500 stands for zero in the data rows.
Some points, one per row:
[502 417 399 534 495 418 592 518 487 537 461 544 504 457 516 560 460 535 515 502 472 499 515 562]
[473 427 457 528 463 392 529 482 505 608 496 472 550 452 547 487 502 535 534 471 512 511 527 540]
[524 471 469 407 448 409 415 411 511 532 522 470 584 524 436 639 498 521 505 489 587 488 564 578]
[625 573 534 432 420 398 309 362 391 421 445 527 489 521 407 728 439 632 493 518 542 571 523 700]
[596 514 579 478 558 496 494 561 525 452 538 646 418 457 498 487 490 416 477 474 439 470 475 460]
[539 562 554 503 476 422 637 557 526 542 588 456 545 524 455 429 460 456 489 432 479 434 460 476]
[509 499 548 488 424 464 517 604 550 505 481 458 545 517 456 451 496 482 489 472 512 474 518 541]
[476 437 519 478 513 490 483 546 512 559 485 438 539 480 500 457 522 451 501 507 552 483 539 534]
[475 425 446 344 353 366 326 330 442 519 485 402 557 437 705 550 608 555 760 557 618 601 596 543]
[395 485 389 385 387 376 369 522 569 467 457 431 508 420 714 531 587 492 752 596 561 524 554 528]
[482 451 415 409 395 447 439 535 559 526 416 492 559 490 589 474 554 479 661 518 508 523 555 525]
[495 491 492 498 404 404 476 478 609 549 520 437 598 462 491 493 504 461 523 521 489 514 564 526]
[576 569 515 575 436 376 459 441 508 492 507 444 502 417 557 472 482 461 475 517 533 547 604 537]
[559 518 507 490 488 411 570 676 600 475 468 414 671 519 484 444 457 527 455 423 445 533 449 417]
[563 448 538 411 435 410 390 583 596 454 482 451 600 542 444 604 441 591 440 598 453 544 424 558]
[741 545 468 504 461 890 556 491 521 384 425 449 525 525 442 449 508 439 483 431 405 443 480 436]
[482 458 364 430 424 417 500 391 528 460 431 488 657 540 541 464 494 588 512 509 605 526 621 570]
[360 296 323 344 427 364 406 554 648 543 482 387 824 418 702 382 768 404 698 448 716 419 671 415]
[640 485 541 474 475 537 654 638 578 540 431 472 498 456 515 442 453 437 495 449 448 441 469 433]
[427 593 620 603 508 524 668 593 501 492 427 386 533 810 424 397 497 515 431 394 416 437 399 403]
[477 538 395 491 485 482 606 615 579 508 410 446 699 581 495 411 529 482 457 471 490 424 413 516]
[396 486 591 528 632 456 563 503 535 461 448 371 490 712 397 404 668 522 470 509 461 461 491 445]
[344 502 501 562 648 496 510 483 437 403 426 355 482 673 393 438 607 599 550 576 517 517 485 496]
[331 568 468 522 540 545 489 439 425 448 386 368 500 689 413 419 619 585 544 534 585 563 509 511]
[340 602 509 425 506 498 484 532 404 442 422 372 518 718 394 440 544 591 513 578 583 567 512 504]
[344 577 592 497 423 378 353 392 516 448 432 350 515 579 420 426 821 572 560 666 538 581 562 460]
[329 509 542 524 611 375 426 449 412 371 426 322 487 749 396 450 781 609 496 724 530 479 548 453]
[325 472 538 504 568 418 501 417 442 391 435 308 468 850 362 376 863 597 472 609 569 492 567 458]
[597 465 389 410 411 410 457 593 495 448 399 447 555 449 505 526 485 543 542 575 502 575 600 622]
[511 371 469 469 398 408 348 392 468 446 434 503 532 450 693 635 546 516 676 554 494 626 523 537]
[537 592 492 516 446 733 451 395 310 511 435 785 434 487 498 658 450 475 479 452 437 515 463 446]
[570 468 436 423 453 406 636 545 435 493 431 549 591 489 521 497 514 522 468 555 476 536 453 532]
[510 393 433 391 415 497 594 551 477 430 504 776 399 440 578 591 422 573 424 543 517 497 471 573]
[598 601 562 460 692 451 595 626 525 584 628 433 485 391 497 420 477 417 426 421 414 411 418 465]
[655 516 479 487 489 523 672 604 616 668 744 409 517 524 468 379 405 412 445 394 383 410 398 405]
[654 614 539 493 476 485 714 616 558 506 488 470 518 414 511 395 434 446 435 471 411 454 449 451]
[663 712 537 714 532 488 657 573 461 445 451 458 545 488 447 430 450 412 395 430 392 447 444 428]
[672 586 653 660 569 433 598 580 577 649 578 403 421 462 421 401 435 403 444 393 409 385 461 405]
[706 575 600 478 457 402 645 554 450 488 480 499 531 511 507 445 457 444 453 454 460 458 460 485]
[529 507 411 402 456 416 681 632 558 535 561 497 596 499 471 471 465 426 484 466 516 448 485 487]
[529 562 451 366 417 436 499 653 594 491 482 528 577 515 497 554 489 456 487 479 503 475 472 489]
[588 480 430 388 411 385 508 647 638 637 512 450 605 463 560 456 511 441 468 489 496 498 444 496]
[414 329 501 428 468 488 552 653 752 828 823 407 466 479 418 415 454 422 466 448 442 440 442 465]
[227 402 434 442 461 419 333 531 596 639 902 440 526 648 410 452 466 614 507 528 474 553 498 500]
[666 483 478 496 478 430 704 571 483 556 552 549 472 461 467 490 481 453 475 455 439 446 459 457]
[617 513 415 431 504 962 404 551 490 456 649 514 538 460 442 502 442 435 428 439 444 458 458 445]
[263 346 469 451 417 381 321 600 628 678 607 393 667 477 644 418 602 411 617 467 578 446 623 494]
[371 422 485 437 401 346 398 629 621 608 990 373 567 430 516 472 475 453 473 517 465 520 483 549]
[505 472 515 591 431 559 430 557 640 553 649 533 414 397 459 518 438 457 455 469 463 562 439 493]
[431 462 468 418 456 435 584 481 489 485 521 676 408 414 665 554 447 529 475 554 481 517 524 526]
[372 476 499 483 450 395 616 582 697 780 653 548 438 412 478 496 477 415 441 446 442 453 505 447]
[663 554 542 502 422 423 672 599 673 663 580 544 413 417 441 440 462 407 420 433 423 453 424 428]
[577 559 578 637 607 459 611 571 552 664 675 384 501 455 437 408 432 405 427 383 425 451 417 386]
[671 546 513 537 462 411 657 666 535 580 443 451 579 456 488 457 442 436 433 446 454 458 446 434]
[697 635 539 523 440 422 575 668 490 427 392 501 620 499 471 441 426 472 476 453 456 435 470 470]
Then 16 other points, each followed by its number:
[724 560 431 420 470 461 793 661 475 419 430 471 527 503 453 451 452 473 461 463 484 452 504 463] 0
[596 415 359 478 422 471 554 637 490 598 564 481 649 516 505 522 522 465 463 443 458 467 447 479] 1
[489 398 482 545 457 413 432 703 625 545 563 484 616 538 463 554 462 465 483 434 471 445 456 479] 2
[781 630 498 533 471 759 518 540 528 517 516 555 436 419 451 436 450 411 412 437 426 402 444 432] 3
[704 564 467 575 506 846 520 462 429 411 405 658 441 471 452 520 488 442 431 443 447 433 422 460] 4
[459 452 494 479 413 457 575 498 508 516 458 521 622 520 489 543 497 456 517 492 526 473 530 505] 5
[536 448 484 449 433 417 582 500 393 383 464 669 514 534 498 706 484 502 469 524 469 549 454 538] 6
[549 553 558 476 604 563 494 455 480 437 576 712 401 430 440 558 480 441 468 444 478 453 506 444] 7
[549 494 485 504 443 801 397 418 393 342 483 784 355 436 458 691 432 517 489 509 506 477 519 519] 8
[525 518 446 540 451 551 319 457 495 415 495 624 376 433 484 632 488 544 529 557 453 569 518 579] 9
[464 548 573 558 483 677 520 421 448 418 578 672 414 431 476 562 472 442 436 471 469 496 485 486] 10
[519 463 462 500 458 651 534 452 427 423 563 665 335 390 443 704 448 508 505 530 486 530 523 483] 11
[476 530 472 429 430 452 421 381 369 482 414 498 355 392 694 508 511 514 643 585 579 615 631 619] 12
[466 407 373 414 413 354 609 562 510 493 427 587 476 452 622 535 465 496 542 503 551 568 595 581] 13
[651 669 476 509 476 525 750 601 636 546 506 487 505 457 487 430 383 446 427 418 408 418 390 400] 14
[401 458 388 427 447 401 431 678 569 684 803 415 572 653 468 451 450 483 466 437 528 436 452 502] 15
Which of these numbered points is nearest to each point below, ignoring the direction in which the first points spread most? Its number follows each.
[423 443 452 443 443 365 501 531 453 485 436 515 449 419 634 545 473 579 541 503 661 569 541 597] > 13
[397 348 391 437 431 403 296 274 473 447 474 534 504 585 623 538 483 690 556 616 629 571 568 734] > 9
[511 443 431 383 561 580 399 425 366 377 401 537 341 333 780 452 500 552 564 487 764 563 607 641] > 12
[738 704 751 647 654 922 414 453 356 471 453 608 337 386 445 422 401 379 389 416 404 416 420 413] > 4
[547 510 443 374 387 439 590 524 479 406 356 480 665 470 525 481 522 552 512 579 492 539 601 525] > 0
[601 617 492 470 409 778 503 584 577 532 650 492 483 419 474 425 452 415 430 412 463 422 468 432] > 3
[363 535 479 469 466 367 457 544 527 496 505 364 518 598 401 388 638 649 570 584 506 581 518 477] > 14
[411 374 371 419 453 812 628 469 404 407 540 634 347 388 455 754 418 528 457 580 436 605 518 592] > 11
[496 443 347 373 385 419 506 649 602 565 478 471 731 480 537 445 577 451 562 457 525 445 600 456] > 1
[452 622 541 481 470 572 491 419 379 401 490 663 502 559 453 624 443 502 464 560 429 514 452 517] > 10
[436 300 360 381 430 505 546 535 496 445 460 474 507 672 446 538 621 613 495 632 545 590 500 472] > 1
[407 339 523 427 462 372 284 259 441 514 518 366 467 402 712 565 616 522 823 571 590 628 644 549] > 12
[388 630 509 449 511 557 482 537 459 434 401 411 517 715 424 436 661 550 519 529 486 489 445 464] > 14
[613 520 434 420 403 612 433 394 410 414 435 557 372 407 744 476 439 517 601 473 592 511 673 552] > 12
[443 384 610 536 516 415 416 539 656 665 515 401 546 618 421 406 502 571 477 506 453 472 455 474] > 2
[391 479 471 463 566 423 521 541 492 614 494 448 614 450 498 523 517 447 509 511 502 512 514 498] > 5
[476 539 505 541 481 726 364 579 610 471 489 552 411 373 506 504 440 503 485 515 436 517 483 494] > 9
[355 468 581 567 473 425 304 310 355 477 442 448 492 596 574 667 465 625 479 549 546 554 535 712] > 9
[411 476 416 442 429 369 613 473 427 481 558 561 449 422 678 496 463 569 522 532 557 537 560 556] > 13
[326 579 656 660 440 476 326 304 389 556 485 702 297 369 499 652 418 476 611 536 533 604 573 534] > 10
[580 486 515 417 599 663 460 441 398 333 431 492 359 365 687 429 369 503 552 477 699 489 671 586] > 12
[420 381 403 449 417 598 501 539 478 402 592 784 354 402 591 671 456 572 468 546 425 489 508 556] > 11
[638 540 652 495 480 680 514 511 553 617 552 459 363 396 450 488 436 436 429 438 459 475 474 465] > 3
[473 405 372 442 486 667 500 421 428 480 502 702 414 401 441 665 429 555 416 624 450 617 460 652] > 11
[709 525 407 407 470 442 733 588 527 526 547 571 480 521 470 447 508 440 456 429 442 436 455 464] > 0
[468 544 520 475 435 374 343 463 406 600 502 416 516 426 656 477 505 432 594 571 557 570 599 552] > 12
[493 476 493 493 733 476 500 443 427 415 444 688 369 374 485 609 415 500 498 522 558 532 550 512] > 7
[504 526 440 472 465 480 387 372 409 595 462 548 485 416 590 546 485 554 566 487 614 460 527 611] > 12
[441 537 530 484 434 433 530 567 604 513 545 355 490 643 420 395 615 582 473 527 443 504 455 479] > 14
[452 540 503 566 728 456 576 508 493 492 484 363 494 769 384 392 544 551 438 548 400 467 414 436] > 14
[601 480 488 450 475 452 760 722 594 573 556 617 389 398 486 464 444 425 428 442 430 429 431 464] > 13
[669 584 537 521 481 560 492 573 633 547 493 547 474 448 447 473 448 416 481 418 423 453 465 418] > 3
[545 533 505 474 399 374 549 603 553 514 495 676 380 403 557 611 442 479 465 486 471 473 519 494] > 13
[280 258 391 450 381 361 396 567 596 810 677 393 486 566 584 475 485 614 583 438 731 464 454 560] > 15
[452 376 386 455 435 425 626 604 543 467 592 396 548 502 435 426 508 570 558 491 607 561 522 514] > 1
[400 511 403 443 395 408 314 360 333 428 386 637 417 575 504 781 399 764 430 676 541 619 495 778] > 9
[517 581 423 480 503 572 674 519 534 501 463 464 660 605 481 437 471 519 424 450 440 458 404 421] > 14
[507 603 532 701 607 654 373 383 383 507 481 530 545 482 464 535 458 465 474 454 464 495 452 448] > 10
[642 671 562 558 565 416 619 468 650 529 625 448 470 444 471 410 427 426 407 432 408 453 504 396] > 14
[636 666 659 628 557 599 766 582 534 405 450 431 507 573 411 400 430 434 376 379 398 401 392 385] > 14
[529 406 413 462 419 404 495 603 555 486 450 490 555 457 644 554 594 464 555 501 483 485 520 474] > 1
[610 573 497 423 484 639 700 526 562 470 999 450 507 481 400 394 392 425 390 433 381 401 408 376] > 15
[401 324 446 505 399 652 522 492 430 530 558 710 391 402 479 580 472 489 537 508 521 575 554 520] > 11
[415 332 455 457 512 476 379 684 689 582 467 395 634 573 587 444 511 507 483 464 502 517 468 468] > 2
[482 431 410 379 547 646 593 480 426 534 448 780 373 413 486 696 443 442 503 528 471 492 479 516] > 11
[588 465 373 398 406 402 654 636 582 476 431 501 544 442 529 505 558 449 561 457 509 510 492 533] > 13
[313 383 468 404 397 385 379 620 572 565 560 472 636 508 500 514 468 521 489 575 461 700 492 617] > 2
[447 594 611 463 473 380 432 568 527 515 466 356 493 562 439 435 596 556 551 523 511 503 524 477] > 14
[311 428 386 425 458 400 440 406 422 498 477 584 532 584 549 631 516 528 538 641 447 652 484 662] > 6
[466 342 577 458 397 452 399 439 553 646 543 422 558 453 483 435 500 500 525 583 542 549 608 569] > 5
[508 607 489 525 468 910 398 355 282 454 420 999 360 440 459 750 422 491 476 468 409 438 425 444] > 8
[478 570 488 569 433 568 623 550 439 546 485 769 384 418 457 558 430 439 469 506 435 482 446 457] > 10
[437 604 564 513 520 475 478 609 461 441 400 390 484 533 420 408 520 597 482 553 541 577 475 515] > 14
[548 461 508 396 470 460 571 577 526 381 496 669 510 490 470 575 480 506 469 467 488 514 480 490] > 6
[683 523 461 427 494 779 561 553 482 461 499 637 413 401 493 510 463 456 497 446 446 410 462 443] > 3
[367 544 473 432 514 541 513 467 484 466 433 395 500 600 439 420 518 603 481 615 516 593 509 577] > 14
[317 393 412 434 477 699 479 452 455 390 546 616 397 393 522 610 430 570 427 687 430 719 492 651] > 11
[489 466 562 710 742 748 480 412 572 468 460 520 452 473 457 473 456 433 467 443 424 446 429 418] > 10
[644 638 481 576 481 432 736 589 449 417 459 460 573 532 431 460 481 434 478 452 454 444 447 451] > 0
